Questions about the matrix below.
1) Read off the 3rd smallest entry.
2) Read off the entry just left of the largest entry.
3) Read off the second largest entry.
4) Read off the bottom entry of the column that holds the largest entry.
5) Read off the fourth entry, reading row by row.
6) Read off the entry just right of the largest entry.
7) Read off the minimum.
8) Read off the entry directly below 6.2.
[[  0.2   0.2   0.3   0.3  -0.4  -0.1  -0.7   0.1  -0.5   0.4  -0.6]
 [  7.3   0.7  23.4   4.6  -1.8  -1.3 -13.0   6.0  -1.3   8.7 -16.0]
 [ -7.6   0.6  11.4  -1.3   9.7  -1.4  13.2   0.7   4.5  -4.9   1.1]
 [ 31.0   0.5  16.6   2.0  10.5  -9.5  -0.2  -6.4 -20.3 -24.1 -11.2]
 [ -6.5  -7.9   4.1   2.7  -7.0  -0.8  10.7   1.4  -4.5  -3.2  -6.8]
 [  1.3  -6.2  -1.3  -2.4   2.7   0.9 -11.7  -1.0   1.1  -3.6   8.6]
 [ -7.6  21.8  -6.9  28.6  -2.2  24.8  17.4 -39.5  11.6  50.6 -11.1]
 [-18.2  15.1  31.6   2.7   1.6  30.7  40.3  13.8   1.6  16.7 -19.4]
 [ -3.6  14.9   4.8   6.2  -7.4  -1.4  25.3   0.7  -3.8   6.7 -18.7]
 [ -2.9  -8.6 -19.0  -5.1  -8.8 -12.9 -13.2  -0.7   2.6  -8.5  14.4]
 [ 10.0  -0.6  -6.9   0.9 -10.8   0.4 -17.1   1.5  -4.4   6.5  -4.9]
 [-21.4  -1.8  -3.0  -5.7 -11.1   7.5  15.3  12.4   5.5   0.7   5.7]]
1) -21.4
2) 11.6
3) 40.3
4) 0.7
5) 0.3
6) -11.1
7) -39.5
8) -5.1

Questions about the grid below. Counting starts at 1.
1) Which number is the top entry of the column that holds the smallest entry?
2) Which number is the entry at row 3, column 1?
3) Which number is the bottom entry of the column that holds the largest entry?
4) Which number is the entry at row 1, column 1?
5) Which number is the entry directly below 4861?
6) Which number is the entry in row 2 and column 3?
7) Which number is the entry just right of 5265?
8) Which number is the entry directly above 5280?
5139  5808  8646  1753  5829  1404  5231  5779  5373  6082
5301  8153  4879  7272  5265  5544  2935  5058  5434  4861
6794  6557  7005  5987  5541  7104  3456  5582  5358  5660
5585  1590  4595  3477  5126  3375  8387  5010  5367  5653
6936  4543  3929  5154  5280  9065  5168  5439  5248  6485
1) 1404
2) 6794
3) 9065
4) 5139
5) 5660
6) 4879
7) 5544
8) 5126

M =
[[ 25.4 -25.9 -39.3  -1.6]
 [ 53.0  17.7  15.1  42.2]
 [ 44.4 -20.8 -16.2  -5.5]
 [ 47.9   4.8  -8.6  38.1]
 [ 20.4 -25.0 -25.5 -15.7]]
Indices start at 1.
The entry at row 1, column 2 -> -25.9
The entry just left of -25.9?
A: 25.4
The entry just right of -39.3?
A: -1.6
The minimum?
A: -39.3
The entry directly below 25.4: 53.0
The entry directly below 38.1?
A: -15.7
The entry in row 3 and column 1?
A: 44.4
The bottom entry of the column that holds the largest entry: 20.4
The entry in row 2 and column 2: 17.7
The bottom entry of the column that holds the smallest entry?
A: -25.5
The entry directly above -15.7 is 38.1
The entry at row 3, column 3 is -16.2
The entry directly below -20.8: 4.8
The entry just left of -16.2: -20.8

array([[ -4.7, -13.2,  -0.8,  -1.5],
       [ -4.1,  -1.6,  -5.8,  -5.3],
       [  1.6, -11.1,  -6.2,  -3.6],
       [ -0.9,  -5.7,  -6.3,  -4.8],
       [ -7.0,  -2.9,  -2.7,  -4.1],
       [  3.0,  -6.1,  -9.2,  -5.3],
       [ -7.5,  14.4,  -8.9,  -9.3],
       [  8.3,   1.0, -15.8,  -8.7]])
Give the entry just right of -5.7.
-6.3
The first entry, reading row by row -> -4.7
Give the second smallest entry.
-13.2
Give the first entry of the smallest entry's row.
8.3
Give the entry just right of 3.0.
-6.1
The entry in the top-right corner is -1.5
Give the entry directly above the smallest entry.
-8.9
Give the entry directly below 14.4.
1.0
Give the entry just left of -5.7.
-0.9
Give the top entry of the column that holds the smallest entry.
-0.8
The bottom entry of the column that holds the smallest entry -> -15.8
The second entry on the diagonal from the top-right corner is -5.8
Give the entry just left of the largest entry.
-7.5
Give the entry just right of -6.1.
-9.2
The 5th entry from the end, reading row by row -> -9.3
Give the entry directly below -3.6.
-4.8
Give the last entry, reading row by row.
-8.7
The 3rd entry on the main diagonal -> -6.2
The second entry on the main diagonal: -1.6
The entry directly below -1.5: -5.3
The 3rd smallest entry -> -11.1
The fifth entry in reading order is -4.1
The entry just left of -11.1 -> 1.6
